Each row has a name. After each piece below comes the name of the row it's from, unless a question asks for something else. Each question is about the rows just above it. Places in a row count from 1.

[ 21 135 121 163 158 215 117] : z264
[ 94 117 137 144 116 102 139] : z703
[ 94 117 137 163 116 102 139] : z39
[ 50 112 125  98 212 149 134] : z102
[152 131 132 144 116  90 134] : z944
[100 117 117  81 132  99  93] : z106
[116 134 113 125 142  94 153] : z440
[116 134 113 125 129 104 120] : z790
[143 127 115  53 152 110 101] : z650
[116 137 117 163 129 104 159] : z526
asked: [117 137 163] : z39
[163 158 215] is in which row? : z264
asked: [ 94 117 137 144 116 102 139] : z703
Table of tags by key:
[129] -> z412
[113] -> z237
[117] -> z566
[130] -> z583
[158] -> z378
[116] -> z717
[128] -> z386
The tag of z790, keyed by place 5: : z412
asked: [137 117] : z526

[130 119 120 129 101 127 126 135 141 190 211 110 157  91] = z106
[206 180 149 157 103 174 168 124 130 121 120 116 125 112] = z650
[123 157 118 142  93 162 149 177  98 105 100 158  95  84] = z703
[161 152  97 141  94 151 137 131  81  86 105 123  93  66] = z440
[186 157 121 154  47 158 142 124 158 149 162  68 116 167] = z944
[124 114  86 110  34 113 103 127 123 125 154  93  97 118] = z526
key -> tag
[90] -> z57
[120] -> z587
[84] -> z732
[113] -> z810
[92] -> z367
[91] -> z978
[112] -> z333
[121] -> z924
Look up the entry of z106 at place 14 in the table: : z978
asked: [206 180 149 157 103 174 168 124 130 121 120 116 125 112] : z650
asked: [130 121 120] : z650
asked: [124 114  86 110  34 113 103 127 123 125 154  93  97 118] : z526
asked: [123 157 118 142  93 162 149 177  98 105 100 158  95  84] : z703

[148 163 127 122 146 124  41 121 222 116 104 198  71 124 122 118 142 114] : z440
[ 64 111 148 163 127 122 146 127  41 152 136 159 121 179 192 127 131 195] : z106
[171  96 147 172 123 137 143 121 222  83 104 198  71 124 122 118 142 114] : z102
[171  96 147 172 123 137 143 121 222  83 104 205 113 131 112 211 122 115] : z526
[171  96 147 172 123 137 143 121 222 107 116 150 104 130 158 123 133 110] : z90
[132 166 157 114 124 143 127 129 149 148 153 152 123 117 139 106 145 121] : z39
asked: [148 163 127 122 146 127  41] : z106
asked: [129 149 148 153 152 123 117 139] : z39
Table of tags by key:
[138] -> z41
[125] -> z601
[137] -> z920
[124] -> z79
Look up the entry of z440 at place 6 in the table: : z79
asked: [ 64 111 148 163 127 122 146 127  41 152 136 159 121 179 192 127 131 195] : z106

[ 97  94 141 170  72 183 124 171 173 153 199 123 164 201  41 100 145  79
 132 154 146 116  99 139  96 114 137 119 140 139 114  95  80  94]  z90
[ 84 110 106 117  72 183 149 167 106 148 103 113 139  72 200 101 134 139
 138  42 145  11 152  81  96 175  38 114 168 171 101  28 112  96]  z884
[ 84 110 106 117 185 109 149 167 106 148 103 113 139  72 200 101 134 139
 138  42 131  15 150  80 110 143  32 121 170 142 109   3 103  72]  z526
[ 97  94 141 170  72 183 124 171 173 153 199 123 164 201  41 100 145  79
 132 154 146 116  99 139  96 114 137 119 140 139 114  95  80  94] is in which row? : z90
asked: [ 84 110 106 117 185 109 149 167 106 148 103 113 139  72 200 101 134 139
 138  42 131  15 150  80 110 143  32 121 170 142 109   3 103  72] : z526
asked: [201  41 100 145  79 132 154] : z90
tags:
[28] -> z146
[95] -> z145
[3] -> z617
[114] -> z487
Join z90 by its entry at place 32: : z145

[ 73 219 143  40 219  70 198  97 166  49  36  39 123 208] -> z440
[128  40  49 143 219 198  97  36  70 166 219 176  75  31] -> z884
[130 210 206 116  39  58 152 221 187  86  32  81 181 224] -> z790
key -> tag
[177] -> z899
[219] -> z26
[176] -> z967
[39] -> z25
[218] -> z926
[38] -> z642
[175] -> z175
The tag of z884, keyed by place 12: : z967
asked: [206 116  39  58 152 221 187  86  32  81 181 224] : z790
Which row holds [ 73 219 143  40 219  70 198  97 166  49  36  39 123 208]? : z440
asked: [ 40  49 143 219 198  97  36  70 166 219] : z884

[158 137 162  86 105]  z884
[110  86 137 162 105]  z90
[155  95  93 139 114]  z526
[155  95 135 162 105]  z944
[155  95 135 162  26]  z440
asked: [155  95 135 162  26] : z440
asked: [ 86 137 162] : z90
asked: [135 162 105] : z944

[172 117 164  76 192 123 139 190 149 102 133 177 151  87 105  90 149 140
 151 112 121 108 151 113 153 106 127 192 174 157 115 186 124 158 141  40
 118 134 138 110  51 147 168 139 125 153 100  79 103 115 180 136 136 105
 188 198 102 126  28 175  85 142]  z90
[133 140  93  90  98  83 113 169 121 128  88 177 159 133 141 158 171 106
 169  70  68  63 102  82  73 126 154 170 150 187  57 104 134 180 102 105
  37 164 119  46 135 209 195 131 128 168 144 141 108  65 120 130  91 127
 170 134 148  91  71 166 122 122]  z102
[166 191  95 129  99  77 136 125 126 111  99 115 142 188 195 152 133  99
 148  70 101  71 126 116 108  78 103 155 110 148  92  97  88 135 130 178
  60 144 112  51 148 171  89 102 164 214 118 122 136  90  38 184 106 118
 132  91 190 152 134 171 165 111]  z440
[ 69  59 166 108 121 152 121 142 181 109 133 175 154 137  99 146 110  81
 123 242  91 117  99 115 165  99 152 104  86  87 106 124 210  75 134 107
 153 115 140 108 155 140 137 113  81  14 147 181  85  91 127  69 139 107
 150 115 116 135 116 117 125 132]  z703
[ 70  78 153 147 118 166 113  94 152 140 157 111 108 138 103 123  82 118
  91 225 142 171 115 154 156 143 138  63  82  70 157 117 169  72 128 167
 200 102 133 198 175  69 118 123  93  37 138 163 118 148 133  71 150 130
 100 107 105 151 190  74 147 131]  z650
[107 153] is in which row? : z703
tags:
[103] -> z568
[108] -> z3
[153] -> z505
[136] -> z681
[102] -> z329
[85] -> z81
[180] -> z782
[135] -> z228
The tag of z90, keyed by place 49: : z568
The row with [ 69  59 166 108 121 152 121 142 181 109 133 175 154 137  99 146 110  81
 123 242  91 117  99 115 165  99 152 104  86  87 106 124 210  75 134 107
 153 115 140 108 155 140 137 113  81  14 147 181  85  91 127  69 139 107
 150 115 116 135 116 117 125 132] is : z703
asked: [198 102 126  28 175] : z90

[149 131 137 135  63 168 123 106  89 133 119 136 162 185 127 191  22  78
 171 124  65  97 178 122  47] -> z106
[131 190 144 127 151  67 130 141 167 126 108 117  76 121 149 115 173 162
 104  68  87 163 116 142 138] -> z790
[132 178 150 186  59  73 136 116 156 122 105 104 104 135 107 152  25 123
 110 111 116 160 184  98  82] -> z90
[156 174 162 161  81 148 128  95  99 125 104 136 154 187 139 192   8 123
 149 100  50 123 184 134  73] -> z264
[157 186 164 166  93 141 130  92 102 122 101 136 152 185 144 190   8 141
 139  94  49 134 182 138  86] -> z102
[133  56 101  68  82 141 130  67  81 140 152 129 169 147 116 166  89  39
 175 155 115  76 135 111  51] -> z650
[155 165 156 157  76 152 127  97  97 127 107 136 156 187 137 193   9 113
 155 104  52 118 184 131  66] -> z39
asked: [ 67 130 141] : z790
Table of tags by key:
[77] -> z103
[123] -> z842
[124] -> z938
[75] -> z868
[135] -> z775
[76] -> z972
The tag of z650, keyed by place 22: : z972

[138 107 106 106] : z102
[146  48  33 139] : z39
[175 145 106 171] : z90
[209 123 144  68] : z264
[117 186 203 128] : z650
[ 89 116 144  68] : z944
[197 104 122 110] : z106
key -> tag
[104] -> z319
[123] -> z632
[107] -> z65
Look up the entry of z106 at place 2 in the table: : z319
Where do [ 89 116 144  68] appear? : z944

[166  93 115 200  80 111 129 107 147 139 177  97 171 119 146 167 177  89
 145 106 105 133 135 170 159 123 128 150 171 163 183 163] -> z264
[ 88 164 128  95 173  99 128  60 168  97 154 100 105 135 183  84 151  82
 176 172 124  88 152 170 104 158  52 151 111 133 160 214] -> z39
[125 112 112 112 174 140 144 139 148 145 160  93 184 115 163 145 175  91
 155 105 131 124 117 184 154 109 136 139 172 157 153 102] -> z90
[145 151 160 132 100 133 169  81 125 154 144 137  98 122 112  74 161 104
 121 128 156 113 115 200  60 103  82 150 114 165 150 138] -> z440
[142 158  61 139 112 144 174 140 179 170 138 144 120 123  98 117  84  74
 138 201  84 131 170 154  67 117 126 130 165 108  99 122] -> z944
[145 151 160 132 100 133 169  81 125 154 144 137  98 122 112  74 161 104
 121 128 156 113 115 200  60 103  82 148 114 165 150 138] -> z102
[132 159 147 125 114 139 163  95 132 155 168 123  97 134 132  88 152 110
 125 128 166  93 115 200  81 113  89 168  90 169 146 146] -> z650
asked: [139 112 144 174 140] : z944
asked: [166  93 115 200  81] : z650
asked: [ 60 168] : z39
The row with [125 114 139 163  95 132 155 168 123  97 134 132] is : z650

[ 36  41 106 100 150 195 210 119 186] : z790
[172 130 226 112  63  71 120 139  75] : z703
[ 63  71 123 180 196 160 125 143 206] : z39
[196  23  76 180 248 125 160  65  58] : z264
asked: [ 63  71 123 180 196 160 125] : z39
key -> tag
[248] -> z168
[161] -> z659
[195] -> z501
[124] -> z685
[65] -> z802
[160] -> z524
[71] -> z114
[125] -> z347
[66] -> z359
The tag of z264, keyed by place 6: : z347
Where do [172 130 226 112  63  71 120 139  75] appear? : z703
[ 63  71 120] is in which row? : z703
asked: [ 23  76 180 248 125 160  65  58] : z264
Where do [106 100 150 195 210 119] appear? : z790

[ 89  74 191 175] -> z703
[ 74 230 137 175] -> z650
[ 74  89 137 175] -> z526
key -> tag
[175] -> z49
[74] -> z739
[89] -> z675
The tag of z650, keyed by place 1: : z739
Where do [74 89] appear? : z526
asked: [89 74] : z703

[153  48 141 181 163  83 143  66  87  87  82  91 167 164 120] = z526
[153  48 141 181 163  83 143  67  64 117  92 237  74  77 103] = z650
[167 165 141 181 163  83 143  66  87  87  82  91  79  90 126] = z102
asked: [167 164] : z526
[ 83 143  67] is in which row? : z650
Table of tags by key:
[73] -> z184
[79] -> z513
[74] -> z343
[80] -> z189
[163] -> z138
Look up the entry of z102 at place 13 in the table: : z513

[147 125 126 110 119 136 123 222 114 124 120 104 131 101 167 153] -> z106
[124 105 112  82  91 126  95 123  85  97 112 132 118 111 109 126] -> z102
[111 151 133 162 156 135 151 127 155 149 147 125 125 110 156 117] -> z790
Table of tags by key:
[111] -> z360
[147] -> z863
Join z790 by its entry at place 1: : z360
[124 105 112  82  91 126  95 123  85  97 112 132 118 111 109 126] is in which row? : z102
Where do [147 125 125 110] appear? : z790
asked: [147 125 126 110 119 136 123 222 114 124 120 104 131 101 167 153] : z106

[176 156 108 117 135] = z102
[157 158  96 169 131] = z90
[149 112 232 150  99] = z703
[232 149 112  49 177] = z650
asked: [156 108] : z102
[232 149 112] is in which row? : z650
[ 96 169 131] is in which row? : z90
key -> tag
[149] -> z180
[231] -> z821
[150] -> z814
[232] -> z274
[157] -> z109
Look up the entry of z703 at place 1 in the table: : z180
asked: [149 112 232 150  99] : z703

[121 131 208 131 152 180 121  62 132]  z39
[149  71 146 171  64 202  11 177 209]  z90
[169 131 121 152 180 208 131  98 170]  z703
[125 105 113 121 157 175 134 119 171]  z650
[138 161  94 109 215 146 210  80 117]  z944
[103 145 190 173 136 160 120 165 129]  z526
asked: [121 152 180 208] : z703
asked: [131 121 152 180 208 131] : z703
tags:
[209] -> z497
[137] -> z855
[11] -> z287
[138] -> z773
[120] -> z554
[121] -> z730
[210] -> z901
Look up the entry of z944 at place 7 in the table: : z901

[ 48  61 162 181 162 178  20 163] -> z90
[168 166 199 123 137 167 126 248] -> z102
[167 115 153  82  46 189 200 128] -> z790
[130 132 149 123 106  33 114 159] -> z944
[166 188 178 151 162 253  54 111] -> z703
[157 155 249 129 251 151 104 212] -> z106
[178  48  61 181 162  20 162 118] -> z264
asked: [114 159] : z944
tags:
[178] -> z889
[132] -> z672
[189] -> z391
[155] -> z600
[165] -> z970
[166] -> z37
[188] -> z979
Join z703 by its entry at place 2: : z979
The row with [167 115 153  82  46 189 200 128] is : z790
[ 48  61 162 181 162 178  20] is in which row? : z90

[123 111 137 123 129 153 213 111 108 109  84 169 113 168  87  83] -> z884
[128 144 126 140 111 108  82 139 145 142  81  88 136  87 175 149] -> z526
[125 122 140 137  87 155 238 107 119 107  84 133 107 146 122  66] -> z106
asked: [ 84 169 113] : z884
tags:
[167] -> z86
[83] -> z337
[82] -> z607
[146] -> z788
[87] -> z695
[168] -> z225
The tag of z884, keyed by place 14: : z225
asked: [128 144 126 140 111 108  82 139 145 142  81  88 136  87 175 149] : z526
The row with [125 122 140 137  87 155 238 107 119 107  84 133 107 146 122  66] is : z106

[157 172 125 111 212 125  62 137 138 149  73 148 138 124 110 166 120 110
  82 170 163 151 140 125  80 106  65  68 112 127 134 146 106  55 119 125
 115 157  84  86 137  85 115 145 189  94 113]  z703
[104 137 176 138  66 134  85  95  95 102 170 128  77 149 101  91 204 115
 156 124 144 119 192 134  93 163 152  80 210 127 118 102  72  55 116 100
 118 175 125  99 123 142 124 147 146 108 168]  z264
[138 175 146 114 167 126  54 118 119 133  88 147 110 135 102 142 151 109
  93 165 171 142 167 126  73 117  77  57 144 127 126 115  84  55 116 112
 112 185  87  83 135  92 116 154 202  93 126]  z650
[172 149 106 110 243 124  91 160 161 165  66 140 185 116 130 187  84 118
  79 159 142 151 102 124 105  95  66  99  85 127 140 148 119 157  84 106
 125  86  55 115 140  86 117 129 144 103 103]  z106
[106  55 119 125 115 157  84  86] is in which row? : z703
Where do [185 116 130 187  84 118  79 159 142 151] appear? : z106

[111  56 193 115 143 122 121 112 135 123 114  82 191 171 147 151 130  93
 125  94 164 189 160 164 133  92 178 127 184  97 188  89 113 168 155 140
 102  69]  z884
[113 117 215  54  80 137 147  77 141  43 123  95 163 128 162 195  98  49
  60 101 142 176 186 200 194 180 137 113 137  85 151  62 118 138 154 153
 118 217]  z264
[169  97 209  47 125 178 112 136 155  63 140 149 171 166  48 166 196  55
 131  94 138 197 110 201 174 165 112 115 202  32 153  67  53 140 158  99
 157 132]  z790
[115  30 107 167 159 177  82  41 151 119 129 167 165 172 108 142 182 126
 110 116 150 206 115 181  85 125  57  88 159 115 126  94 165 200 142 159
 143 148]  z39
[113 117 215  54  80 137 147  77 141  43 123  95 163 128 162 195  98  49
  60 101 142 176 186 200 194 180 137 113 137 160 161  66 152  98 199 175
 139 187]  z90
tags:
[200] -> z165
[133] -> z172
[85] -> z426
[165] -> z232
Look up the entry of z39 at place 25 in the table: : z426
asked: [113 117 215  54  80 137 147  77 141  43 123  95 163 128 162 195  98  49
  60 101 142 176 186 200 194 180 137 113 137  85 151  62 118 138 154 153
 118 217] : z264
asked: [169  97 209  47 125 178 112 136 155  63 140 149 171 166  48 166 196  55
 131  94 138 197 110 201 174 165 112 115 202  32 153  67  53 140 158  99
 157 132] : z790

[ 60 192 141 136 188 111 129 102 163 139 147 110 126  99  94 147  87 111
 136  68  82  74  79 222  80 145 124  97 139 120 139 150 144 158 161 120
 134 138 211 154 127 147  94 118 102  92 141 153  89 207 186] = z703
[ 77 174 131 134 175 117 134 103 158 134 142 107 122 107 102 143 106 122
 132  78  86  81  75 205  91 141 137  97 137 123 140 143 148 159 145 122
 120 146 196 139 130 141  98 124 106 101 145 146  87 188 181] = z102
[112 142 128 134 147 121 136 122 136 118 139 113 118 126 122 120 126 129
 127 112 109 100 104 158 112 145 134 106 131 125 140 133 133 131 130 119
 119 149 145 132 133 115 121 122 125 104 134 136 112 146 141] = z650
[101 149 120 137 161 121 146 109 149 114 141  97 110 123 115 123 134 137
 124  94  89  79  70 185 102 150 152  85 134 125 148 135 149 149 122 117
  98 169 167 123 138 114 109 125 116  97 148 140  86 161 165] = z790
[119 135 125 130 139 126 134 121 136 125 131 118 122 126 124 128 131 132
 127 116 115 113 107 147 120 133 137 114 130 127 134 130 136 137 125 125
 117 141 142 125 131 125 121 128 123 120 135 131 113 139 142] = z39
[124 134 133 123 125 130 118 127 129 146 121 142 141 119 124 146 115 121
 133 128 136 146 142 122 131 112 118 147 128 129 117 129 126 134 138 137
 144 103 136 133 120 152 125 132 123 146 124 126 135 133 132] = z90
[122 133 126 128 133 128 129 122 133 131 127 125 128 124 127 132 124 129
 129 121 122 124 118 138 124 126 132 125 129 128 128 129 134 137 128 129
 125 129 126 132 132 127 139 122 124 131 130 129 120 136 138] = z264
[148 109 123 123 108 136 125 133 120 133 117 137 133 133 137 132 139 133
 127 145 144 152 144  97 145 114 130 144 125 131 120 121 126 126 118 135
 128 117 108 118 125 134 135 136 132 150 125 118 138 105 116] = z944
[146 108 115 130 118 133 140 127 124 114 126 117 116 140 137 116 155 144
 121 136 125 125 113 116 137 132 148 116 126 130 135 121 136 129 105 125
 103 150 111 109 135 110 132 133 133 129 135 122 119 109 124] = z884
[ 90 161 125 134 166 121 138 105 154 129 138 106 119 114 109 138 119 129
 129  87  90  86  75 191  99 140 144  96 135 125 140 138 150 157 133 123
 111 152 182 130 132 134 103 127 110 106 146 141  88 174 174] = z440
[121 134 127 129 134 127 130 123 133 129 129 124 127 125 124 132 127 129
 128 120 121 121 117 139 123 128 132 123 129 128 130 130 133 135 128 128
 124 132 139 127 129 131 122 129 124 126 132 130 119 136 138] = z526
[152 105 119 124 107 137 130 132 119 128 118 133 129 136 139 127 146 138
 125 146 141 148 137  97 146 117 136 138 124 132 123 119 129 126 112 134
 120 125 104 113 128 127 136 136 134 147 128 118 135 102 115] = z106
The row with [124 132 127 129] is : z526
key -> tag
[133] -> z183
[140] -> z560
[134] -> z34
[135] -> z7
Look up the entry of z102 at place 7 in the table: : z34
asked: [ 60 192 141 136 188 111 129 102 163 139 147 110 126  99  94 147  87 111
 136  68  82  74  79 222  80 145 124  97 139 120 139 150 144 158 161 120
 134 138 211 154 127 147  94 118 102  92 141 153  89 207 186] : z703
asked: [132 139 127 129 131 122 129 124 126 132 130] : z526
asked: [119 135 125 130 139 126 134 121 136 125 131 118 122 126 124 128 131 132
 127 116 115 113 107 147 120 133 137 114 130 127 134 130 136 137 125 125
 117 141 142 125 131 125 121 128 123 120 135 131 113 139 142] : z39

[116 217 127 120 185 135 132 127 152 184] = z884
[125  52 141 160  57  98 137 109  73 128] = z944
[132 193 117 106 181 108 118 100 140 122] = z526
[116 217 127 120 185 135 132 127 152  45] = z440
[129 184 117 101 172 132 128  85 128 130] = z703
[181 109 138 167 106 146 102 206 160  94] = z650
[155 127 125 132 137 109  73  57  98 145] = z106
[155 127 125 132 137 109  73 141 164 126] = z90
[125 130 136 151 129 169 112 188 167  55] = z102
[109  75 131 123  76 136 193  91  51 202] = z39
[114 167 121  93 148 117 163  57  84 149] = z790
asked: [137 109  73  57  98] : z106
tags:
[108] -> z197
[125] -> z839
[169] -> z341
[146] -> z169
[132] -> z291
[135] -> z40
[136] -> z569
Join z102 by its entry at place 6: : z341
[123  76 136 193  91  51] is in which row? : z39
asked: [155 127 125 132 137 109  73 141 164 126] : z90
Which row holds [181 108]? : z526
asked: [155 127 125 132 137 109  73  57  98 145] : z106

[124 245 125 176 112]  z944
[130 127  55 110 127]  z526
[132 122  13  38 128]  z703
[131 143 186 147 116]  z106
[123 120 110 223 135]  z264
[130 127  30  46 113]  z39
[124 125 176 245 133]  z650
tags:
[128] -> z270
[38] -> z69
[176] -> z254
Look up the entry of z703 at place 4 in the table: : z69
The row with [124 125 176 245 133] is : z650
asked: [125 176 245] : z650
Where do [124 245 125 176 112] appear? : z944
Which row holds [130 127  55 110 127]? : z526

[155  65 117 107 124 194 144 238]  z39
[118  35 118 171 214  98  88  45]  z884
[118 134 118 171 214  98  88  45]  z944
[145  81 107 164 217 148 100 133]  z264
[103 186 168  76  15 155 193 123]  z790
[148  76 114 137 166 167 122 179]  z703
[141 137 132 103  52  95 145 179]  z102
[143 121 124 104  67 120 139 193]  z440
Table of tags by key:
[117] -> z973
[114] -> z275
[118] -> z99
[168] -> z749
[124] -> z666
Look up the entry of z440 at place 3 in the table: : z666
asked: [118  35 118 171 214  98  88  45] : z884

[139  76  77 130 110 102  98 136 113  90 143 189 102 233 191 148 158 119
 167 130 123  88 130]  z944
[126 136 143  91 168 185  98 150  82 174  46 178 185 111 142 196 114 152
  71 166 110  80 149]  z703
[139  76  77 130 110 102  98 136 113  90 143 189 102 233 191 148 158 186
 167  85 116  71 193]  z102
[126 156 143 180  95 136  69 170  74 142  70 156 195 122 100 119 138 127
 167 103 169 121 130]  z106
[106 136 190 200  74 150 107 141 113 135 151 167 185  77 128 119 106  77
 119 103 129 105 155]  z650
[ 67 126  49 110 153 164  98 141  97 135 143 189  70  88 193  71 167  85
 119 169 191 158 148]  z440
[126 136 143  91 168 185  98 150  82 174  46 178 185 155 163 196 114  86
 157 112  90 138 155]  z39
[132 165 143 180 110 102 155 116 137 109 111  78 164 155  93  80 142 186
 167 121 176 146 111]  z264
[139  76  77 130 110 102  98 136 113  90 143 189 102 233 191 148 158 119
 167  85 169  71 193]  z790
key -> tag
[170] -> z468
[169] -> z424
[157] -> z463
[145] -> z875
[146] -> z365
[49] -> z683
[158] -> z551
Look up the entry of z440 at place 22 in the table: : z551
Where do [191 148 158 119 167  85 169  71 193] appear? : z790

